Here are some points:
{42, 47, 49, 41, 34, 44, 39, 38, 39, 32, 41, 34, 40, 34, 34, 29}
{40, 42, 38, 41, 31, 44, 41, 40, 34, 39, 42, 37, 40, 39, 36, 35}
{43, 43, 39, 38, 41, 39, 41, 37, 41, 41, 45, 43, 42, 46, 34, 37}
{35, 41, 42, 42, 43, 38, 35, 41, 39, 39, 39, 37, 38, 38, 41, 39}
{40, 39, 41, 40, 44, 37, 34, 24, 40, 41, 43, 45, 43, 41, 43, 36}
{45, 47, 47, 45, 34, 42, 48, 33, 37, 37, 49, 36, 35, 33, 37, 34}
{41, 37, 37, 33, 39, 40, 39, 43, 39, 43, 42, 40, 42, 49, 41, 37}
{45, 48, 45, 39, 30, 45, 43, 38, 33, 30, 44, 37, 35, 34, 38, 42}
{37, 40, 26, 40, 45, 42, 39, 43, 49, 42, 42, 38, 47, 44, 42, 51}
{41, 35, 35, 43, 42, 34, 45, 45, 43, 41, 37, 41, 39, 50, 40, 54}
{36, 37, 36, 42, 44, 32, 38, 46, 42, 44, 40, 49, 44, 37, 43, 37}
{37, 33, 36, 39, 43, 35, 35, 40, 42, 47, 32, 43, 41, 45, 41, 44}
{47, 44, 46, 43, 30, 48, 41, 31, 31, 37, 47, 34, 31, 34, 38, 34}
{39, 48, 42, 41, 45, 37, 38, 44, 39, 38, 43, 35, 35, 49, 35, 43}
{38, 41, 26, 41, 41, 51, 40, 44, 35, 35, 42, 36, 37, 43, 38, 43}
{42, 44, 41, 37, 37, 41, 45, 35, 33, 34, 37, 33, 37, 35, 39, 40}
{45, 47, 46, 44, 35, 41, 47, 35, 37, 38, 47, 35, 36, 34, 37, 35}
{36, 39, 35, 40, 43, 31, 38, 44, 44, 47, 38, 45, 43, 45, 43, 45}
{34, 38, 36, 40, 44, 32, 39, 41, 44, 43, 38, 43, 41, 41, 44, 44}
{41, 43, 45, 40, 35, 43, 45, 39, 38, 39, 45, 38, 35, 38, 38, 34}
{42, 34, 38, 43, 45, 37, 29, 42, 42, 42, 43, 42, 42, 37, 46, 40}
{41, 40, 40, 41, 42, 37, 34, 39, 42, 36, 40, 42, 41, 37, 43, 40}
{37, 34, 43, 41, 42, 34, 39, 33, 45, 42, 39, 42, 41, 42, 42, 40}
{44, 44, 41, 39, 34, 47, 42, 42, 32, 34, 43, 31, 40, 38, 36, 34}
{37, 37, 38, 40, 36, 36, 38, 38, 40, 39, 42, 38, 42, 39, 39, 36}
{42, 44, 47, 40, 31, 43, 47, 37, 36, 32, 46, 37, 35, 31, 32, 35}
{41, 45, 40, 42, 40, 40, 43, 41, 38, 40, 27, 39, 37, 40, 39, 49}
Then 10 other points, each followed by its number:
{36, 38, 31, 42, 38, 41, 40, 40, 41, 41, 42, 40, 44, 47, 39, 45} 0
{39, 38, 41, 40, 37, 40, 42, 44, 37, 42, 39, 43, 43, 39, 40, 47} 1
{45, 42, 42, 41, 29, 44, 34, 41, 38, 33, 44, 34, 32, 36, 40, 32} 2
{36, 35, 38, 43, 44, 38, 38, 44, 39, 41, 39, 43, 42, 41, 41, 37} 3
{44, 50, 45, 44, 37, 44, 49, 40, 47, 35, 44, 37, 27, 41, 37, 37} 4
{39, 45, 41, 41, 38, 45, 45, 35, 30, 34, 27, 36, 37, 42, 35, 36} 5
{37, 39, 37, 42, 42, 38, 40, 39, 39, 43, 38, 43, 41, 44, 41, 42} 6
{45, 49, 46, 43, 29, 39, 44, 42, 42, 34, 39, 38, 39, 43, 31, 37} 7
{44, 47, 45, 40, 31, 44, 40, 35, 34, 31, 43, 35, 34, 34, 38, 39} 8
{41, 40, 41, 43, 37, 45, 39, 27, 37, 35, 42, 37, 37, 33, 38, 39} 9
Which of these numbered points is nearest to each point below, ignoring the 2 directions in which the first points spread most? Its number follows each.
{45, 45, 44, 35, 35, 47, 41, 27, 31, 39, 28, 36, 34, 34, 34, 32} > 5
{45, 45, 43, 36, 36, 47, 40, 28, 33, 39, 32, 35, 34, 35, 35, 33} > 5
{37, 39, 36, 41, 43, 38, 41, 37, 39, 42, 40, 43, 41, 42, 40, 42} > 6
{45, 46, 42, 42, 35, 44, 40, 39, 38, 32, 44, 39, 35, 35, 39, 38} > 8
{40, 35, 36, 27, 44, 37, 30, 37, 45, 46, 36, 44, 45, 43, 43, 46} > 8
{48, 43, 43, 41, 25, 46, 34, 40, 37, 31, 47, 32, 30, 35, 39, 31} > 2
{41, 40, 42, 38, 36, 41, 40, 44, 35, 41, 38, 42, 42, 39, 39, 49} > 1
{41, 39, 40, 43, 37, 45, 41, 30, 37, 36, 42, 38, 37, 32, 38, 39} > 9
{42, 44, 43, 41, 36, 45, 33, 16, 35, 32, 43, 34, 34, 35, 37, 40} > 9
{40, 41, 38, 42, 41, 39, 41, 39, 38, 41, 40, 42, 39, 42, 38, 41} > 6
{46, 42, 42, 41, 29, 45, 35, 40, 39, 35, 45, 35, 34, 37, 40, 33} > 2
{44, 47, 41, 42, 38, 44, 45, 41, 36, 39, 25, 37, 34, 39, 38, 49} > 5
{34, 30, 34, 42, 48, 34, 36, 47, 43, 49, 37, 47, 44, 43, 43, 42} > 3
{42, 40, 42, 44, 43, 40, 45, 41, 52, 39, 39, 39, 39, 40, 41, 36} > 4
{41, 36, 37, 27, 45, 37, 29, 37, 48, 47, 37, 43, 46, 45, 43, 49} > 8
{43, 40, 39, 32, 41, 39, 38, 39, 39, 38, 43, 40, 40, 43, 42, 45} > 8
{35, 37, 30, 42, 40, 41, 40, 42, 43, 42, 39, 41, 45, 47, 40, 46} > 0
{39, 42, 43, 42, 41, 38, 41, 44, 39, 41, 38, 45, 41, 35, 44, 49} > 1
{43, 39, 45, 39, 35, 40, 39, 45, 41, 40, 41, 41, 39, 35, 43, 39} > 1
{33, 35, 32, 44, 43, 37, 36, 43, 40, 46, 42, 44, 44, 41, 43, 45} > 0
{38, 34, 35, 41, 42, 38, 35, 29, 43, 45, 34, 41, 40, 44, 44, 46} > 9
{35, 31, 35, 41, 47, 34, 36, 46, 43, 48, 36, 46, 43, 44, 42, 42} > 3
{43, 45, 45, 45, 36, 42, 47, 35, 37, 38, 47, 38, 36, 34, 38, 34} > 6
